In the rows, zero is written as 128.
One turn moves every row onto another: examples first, then more rows asked:
Sir: [137 167 104 129 157 141 145 123 117 154 105 126 115 118 121]
beva: [137 117 139 157 109 140 172  99 129  96 157 133 124 121 147]
Fen: [ 97 119 143 154 148 119 169 115 116  98 146 132 114 107 134]
zamot: [106 128 148 143 141 110 169 116 118 103 153 128 109 104 138]
bif: [125 160 113 120 130 143 154 137 145  94 139 131 182 105 117]
les: [124 104 122 153 161 100 131 120 162 113 120 122 114 131 113]
bap: [145 197 136 148 118 120 151 120 141 105 125 106 144 130 115]
Patif: [119 132 121 134 119 163 156 119 137  95 161 137 181 150 130]
naro: [133 159 104 133 163 143 143 121 115 156 103 127 120 118 118]
gibep: [103 127 134 138 117 177 118  87 133 112 119 113 126 128 132]
lozaz: [116 149 115 111 162 130 139 132 138 149  94 145 124 122 136]
tisu: [168 125 112 126 159 138 147 145 137  98 133 102 134 114 121]
Mef: [131 145 171 153 167 121 130  96 136  98 120 132 152 113 154]
gak: [105 114 157 131 126 178 109 101 133 139 133 125 129 137 126]
dofa: [135 116 127 139 152  89 133 123 165 117 129 117 110 128 118]
Pon: [118 147 125 130  96 181 108 101 145 119 130 127 122 134 127]
zared: [124 154 136 171 152 146 143 118 124 107 106 117 181 128 101]
bulo: [129 132 148 114 113 173  99 104 131 135 136 121 151 122 125]
zokik: [125 164 149 166 147 127 138  96 150  82 116 135 118 127 157]
Rop: [121 142 154 108 112 152 115  89 131 126 135 103 130 119 142]
lufa: [153 161 138 165 156 174 120 125 129  98 129 145 170 128 129]
togob: [128 147 125 122 107 152 157 121 143  97 168 133 173 149 137]
dirik: [114 129 182 131 165 126 156 145 127 111 122 131 152 131 141]
Lem: [116 154 109 116 159 134 140 133 142 146  94 143 116 124 138]
tof: [111 157 152 177 161 146 118 119 136 114 143 156 125 169 128]
fut: [157 126 100 138 155 147 150 145 142  88 126 106 122 120 120]
morin: [134 168 174 147 155 123 116 121 134 128 159 146 134 160 136]
Tur: [104 158 150 150 136 135 167 142 149  87 117 133 104 148 147]
beb: [130 146 104 133 150 123 123 147 146 115 154 114 128 168  97]
kudin: [168 191 138 148 133 156 126 127 141  95 141 139 145 132 140]
banub: [129 133 109 132 162 125 119 149 139 120 153 115 143 165  93]
vefu: [119 163 102 129 124 149 154 137 149  86 134 134 173 110 117]
nuzam: [118 127 140 167 113 136 154  95 167 133 156 147 146 156 111]
feguf: [126 151 139 161 126 134 147 135 156 151 164 154 126 139  87]
dipop: [128 127 154 153 115 125 153  97 162 142 165 142 156 148 116]
tabe: [126 141 142 163 137 137 144 136 152 155 162 154 140 137  83]
Vakol: [135 102 148 154 123 140 167 100 122 104 157 133 142 115 143]
sonu: [116 144 153 119 104 164 116 104 146 136 144 119 104 141 137]
Tenev: [121 154 102 118 153 123 122 132 105 146 117 146 118 127 129]
Kemud: [154 153 165 145 121 107 118 147 119 128 150 152 137 127 119]
sira: [123 138 131 189 124 141 123 144 122 106 126 166 124 142 109]
Zet: [115 151  97 125 153 129 123 132 104 142 112 148 117 128 127]

togob goes to beva
gibep goes to gak
Where do these go?
banub goes to tisu
tabe goes to bif
bap goes to Tur
lozaz goes to Tenev
morin goes to kudin

One turn moves every row onto another: examples first, then more rows asked:
rivod: [119 114 124 111 142 113 158  89 158 123 170 133  92]
kole: [109 103 153  94 134 104 164 106 150 114 124 161 122]
vuzat: [109 121 151 113 109 185 131  95 120 162 161 124 100]
bem: [100  92 141 120 130 126 130  64 103 130 140  99 142]
labim: [124 135 147 116 107 178 126 103 125 107 129 139  78]
Teru: [114 115 123 100 144 112 158  93 156 132 170 133  95]
Mava: [112 126 156 115 107 184 130  95 124 163 159 123  96]
dum: [ 96  92 143 120 134 125 127  64 105 126 134  96 139]
rigon: [128 131 158 109 108 179 135 105 142 109 132 149  77]
Mosub: [137 131 138 120 107 173 141 105 141 116 134 157  81]
fona: [127 131 161 117 114 177 133 118 137 110 123 151  79]
lopu: [104  97 140 103 147 107 167  97 146 119 124 161 133]
golu: [145 130 148 108 115 174 144 102 132 121 127 157  76]
roku: [124  96 147 102 132 154 107  96 113 134  89 104 129]
tupot: [111 127 147 107 103 185 134  97 130 162 155 117  95]
Tapiz: [116  99 144  91 155 108 163  93 143 124 120 162 125]
palib: [117 110 121 105 144 117 159  96 154 127 177 130  95]
Nazub: [ 90  96 142 117 130 133 136  62 106 126 132 100 142]
Kabe: [ 97  94 147 122 131 128 133  60 108 133 134 103 143]
Rimen: [100  96 143  95 127 129 105 108 123 134  96 100 132]
Zar: [112 116 115 103 144 111 157  90 158 121 170 131  95]
sov: [106 101 152 102 123 140  95 105 122 125  92 113 136]
Baf: [105  94 154  99 121 146  99  98 125 128  94 103 137]
Novu: [ 95 110 152  96 139 113 174 101 141 120 134 171 113]
zope: [102 102 153  90 143 106 164  98 155 115 128 161 124]
fas: [118 123 151 115 112 182 125  96 130 166 156 117  95]
luf: [113  97 140 110 118 155 110 106 116 136  92 102 137]

golu goes to Tapiz
Novu goes to Rimen
Where do these go?
rivod goes to Kabe
Zar goes to Nazub
fona goes to kole
Mosub goes to lopu
zope goes to Baf

